One turn sends every row of this set to another row. A few are shown first. Where does it send the rows asked after them?
Z_701: [ -9   0 -13  -4  -3  -4   4  -7  -1   7   1  -3  -3   3   0   2  -5   1
   1   1   1  -3  10  -3  -1  -7   1  -5  -6   3   2   1   1   0  -4   2
   1  -5   9  -8   1  -5   0   8   5  -2  -3   0   1  -1]
Z_426: [  1  -1 -10   0  -4  -3  -2  -4  -3   6   3  -6   1   4  -2   3   6   4
   0   8   2  -1   8  -4   4   1  -3  -7  -5   3  -1   3  -2  -6   4  -1
   4   1   1  -5  -5  -5   1   3   3  -1   0  -2   1   3]
Z_800: [ -7   1 -12   0  -5  -6   3  -4  -3   6   3   0  -1   1   0   4  -4   3
   1   0   2   0   8  -5   1  -5  -4  -6 -11   0   3   7   0   2  -7   0
   0  -8  11 -13  -1  -2   1   6   6   0   1  -1   0   0]
Z_658: [ -7  -2 -10   1  -6  -7   5  -1  -1   6   5  -2  -5   6  -3   8  -3   2
   4  -2   2   4  10  -3   5  -1  -3  -5  -8  -2   5   4  -3  -2  -5  -3
   2  -5   9 -12   5  -1  -1   4   5   1   0   1   0  -1]
Z_7: [ -9   2  -8  -2  -5   2  -3  -5  -1   6   4  -2  -2  -1   4   5  -8   4
  -3 -11   0   2   6  -3   2  -3  -4  -2  -3  -1  -2   3   0  -2  -1  -2
  -5  -9   5  -6  -3  -3  -1   6  -1   4  -2  -3  -6  -2]
Z_880: [-1 -1 -3 -4 -5 -1 -7 -2 -1  4  2 -6 -2  5  2  3  6  2  8 -4  0 -1  9 -4
  3 10 -3  2 -4  0 -1  2 -4 -3 -3 -7 -2  1  2 -8 -7 -3 -3  4  1  0  0 -1
 -1  1]
Z_367: [ -9  -1 -11  -3  -4  -5   4  -4   1   5   5  -4  -5   4  -1   7  -5  -1
   4  -1  -2   0   9  -5   5  -5  -2   0  -7   1   6   1  -4  -2   2   2
   0  -6  11  -6   3  -3  -1   6   5   0  -7   2   1   1]
Z_109: [-5 -4 -9 -4 -3  6  0 -7 -6  7  1 -4  0  7  5  2  9  0 -2 -5 -3  0  1  3
  3  2 -3  0 -9 -1  2 -1 -9  2 -5 -2  0 -2  4  3 -3 -5  2  1  4 -4  3 -4
 -3  4]
Z_352: [ -8   2 -15   1  -5  -9   9  -2   4   4   3  -3   6   1  -2  -1   1   2
   1  -4  -2   0   7 -12   3  -1  -6  -3  -5   3  -1   2  -1  -3  -2  -4
   2   0   2  -3  -2  -3  -4   7  -1   8   2   3   1   0]
Z_258: [-2  1 -6  2 -9 -6  5 -1  4  2  1  0  2 -5  1  2  8  6 -3 -8 -3  0  0 -6
  5 -7 -4  3 -5  1 -3 -4 -1  3 -2 -8 -5 -4  7  1  2 -6 -1  5  6 -1  0  0
  1 -1]
Z_5: [-10  -1 -11  -4  -3  -5  -2  -4   0   4  -3  -4   2   4   3  -1   5   1
   5  -5  -1  -2   8  -9  -1   2  -5   3  -7   2  -1   4  -6   6  -4  -5
  -5   4   3   0  -2  -3  -3   5  -2   0   5  -2   3  -4]
Z_459: [-11   0  -7  -2  -6   0   6  -2   1  -2   0  -1   6   0   8   4   8   6
   2  -4   0  -3   3  -4   3  -6  -1  -3  -1  -3  -1  -4   0   1  -2  -8
   0  -3   8   0   5  -1   2   5   6   1   2   4  -5   0]
Z_324: [  2  -3  -5  -1  -7   4  -5  -6   0  10   5  -8   1   6   1   6   7   2
  -1 -15  -3   2   3  -2   2   1  -4   1  -7   1   1  -2  -6   2  -3   0
  -2  -4   3  -2  -3  -2  -4   4   2  -2   0  -3  -3   3]
Z_784: [ 2  0 -1  0 -2  4  2 -3 -3  6  3 -3  5  1  3  3  9  8 -3 -5 -1  0 13 -3
  0 -5 -3 -3 -2 -3  3  4 -1 -1 -4 -4  1 -6  0 -5  8 -4 -4  4  2 -2 -2  1
 -4 -1]
Z_61: [-16  -2 -10  -2  -3   0   4  -5  -4   6   3  -3  -3   3   3   2  -8   4
  -5 -13   2   0  10  -2   2  -5  -3  -2  -3   0   0   5  -2  -1   1  -4
  -2   0   5   1   5  -3   2   0   2  -1   2  -2  -1  -1]
Z_217: [-1  1 -4  3 -6 -1  6 -2 -3 -1  0  0  1 -3 -2  0  8  6 -1 -5  2  1  6  0
  4 -2 -3  0 -4 -4 -1 -1  1 -5  0 -7 -7 -5  1  0 -2 -9  1  4  8 -2 -4 -2
  1 -4]
Z_113: [ 7  1 -1 -2 -2  3  7 -1 -6  4  1  0  2 -6  0  3  2  6 -2 -4  2  1  6 -2
  2 -1 -3  2 -2  1  1  6 -6 -1  2 -4 -3 -4  5 -1 -1 -8  2  0  3  0 -1  0
 -4 -2]
Z_85: [ -8   0 -11   0 -10  -2  -4  -7  -5   6   3  -2  -6   5   5   5   1   6
  -6  -8   0   4   4   1   4  -2  -1  -7  -1  -4   2  -2  -4  -5  -6  -6
  -1  -7   6 -10   0  -6   1   1   1   0  -1  -4  -2  -1]
Z_405: [-3  0 -5 -3 -4 -1  1 -2 -4  1  0 -4  9 -4  5  5  7  8  0 -8 -2 -2  8 -8
 -3 -6 -7 -4  1 -2 -1  1 -3  2 -5 -1  2 -4 11 -2  6 -2 -1  5  1  2 -3  5
 -3  0]
Z_220: [-7  0 -2  3 -5  3  0 -1 -3  3  4  0  4  1  7  4 11  5  1 -1 -2 -1  8 -7
  4 -2 -5  0 -7 -2  4 -1 -2 -2  0 -4 -5 -9  0 -1  5 -3  4  7  8  1 -3  1
 -4  2]
Z_764: [ -8  -2 -11  -3  -7  -5  -5  -3  -5   5   2  -3  -2   7   5   5   0   3
  -4  -7  -1   4   9  -3   7  -7 -10  -1  -5  -2   0   3  -8   1   2  -6
  -2  -6  11  -3   3  -6   4   0   2  -2   0  -4  -1   0]
Z_498: [ -3   1  -7  -4  -3  -2  -1  -5  -3   7  -1  -4   0   2   5  -1   3   5
   6 -11   3  -5   6  -6   2   5  -2   2  -5   2   7   7  -2   2  -4  -5
   0   4   1  -6  -5   0  -5   4  -2   2   6   2  -1  -1]
Z_643: [ -8   2 -14   2  -4  -8   5  -3  -1   2   3  -3   4   1  -1   0   6   2
  -1   3  -1  -3   7  -8   7  -3  -4  -2 -11  -2  -2   6   1  -6   0  -3
   1   0   2   1  -5  -5   1   2   3   1   3  -1   5   3]
Z_424: [ -6   0 -11  -3  -6  -5  -4  -7  -1   3   0  -4  -3   6   4   0  12   1
   4  -4  -1  -6   8  -5   5   1   0   5  -7  -4   1   2  -3  -3  -3  -4
  -3   4   4  -3  -4  -5  -2   1   1  -5   2  -1   2   2]
Z_337: [-10  -3 -10  -7  -2   2   4  -4  -6   1  -1   1   7   3   3  -1   5   2
   4 -13  -2   0   4   0   2  -2  -5   2  -8   0  -3   3  -7   3  -5  -3
  -2  -3   4   0  -7  -4   3   1   4   0   5  -4  -3  -2]
Z_21: [ -5  -4  -7  -2  -6   0   2  -4  -2   4   2  -4   6   4  -2   1   5   4
   4 -24   1   1   5  -3   1  -2  -4  -2  -5  -1   0   1  -3   1  -6  -3
  -3  -1   3  -5  -5  -1  -5   3   3   0   1  -1  -2  -1]
Z_938: [ 1  1 -5  1 -7 -1  9 -1 -3  9 -1 -4  2 -5 -1 -1  3  4 -5 -5 -1  0  2 -4
  0 -2 -5 -1  0  2  0 -1 -7  5 -3 -9 -2  0 11  1  3 -4 -2  5  2  1  1  3
 -1  0]
Z_809: [  2   0 -12  -1  -8  -6   3  -3   0   9   3  -6   2   1   0   2   2   4
   1  -2   0  -1   6 -10   3   0  -5  -6   0   7   5   2  -3  -5   2  -1
   3   1   2  -8  -4  -3  -4   6  -2   6  -1   3  -1   2]

Z_220 moves to Z_459
Z_426 moves to Z_643
Z_800 moves to Z_658
And these:
Z_498 moves to Z_880
Z_85 moves to Z_764
Z_21 moves to Z_324
Z_113 moves to Z_217

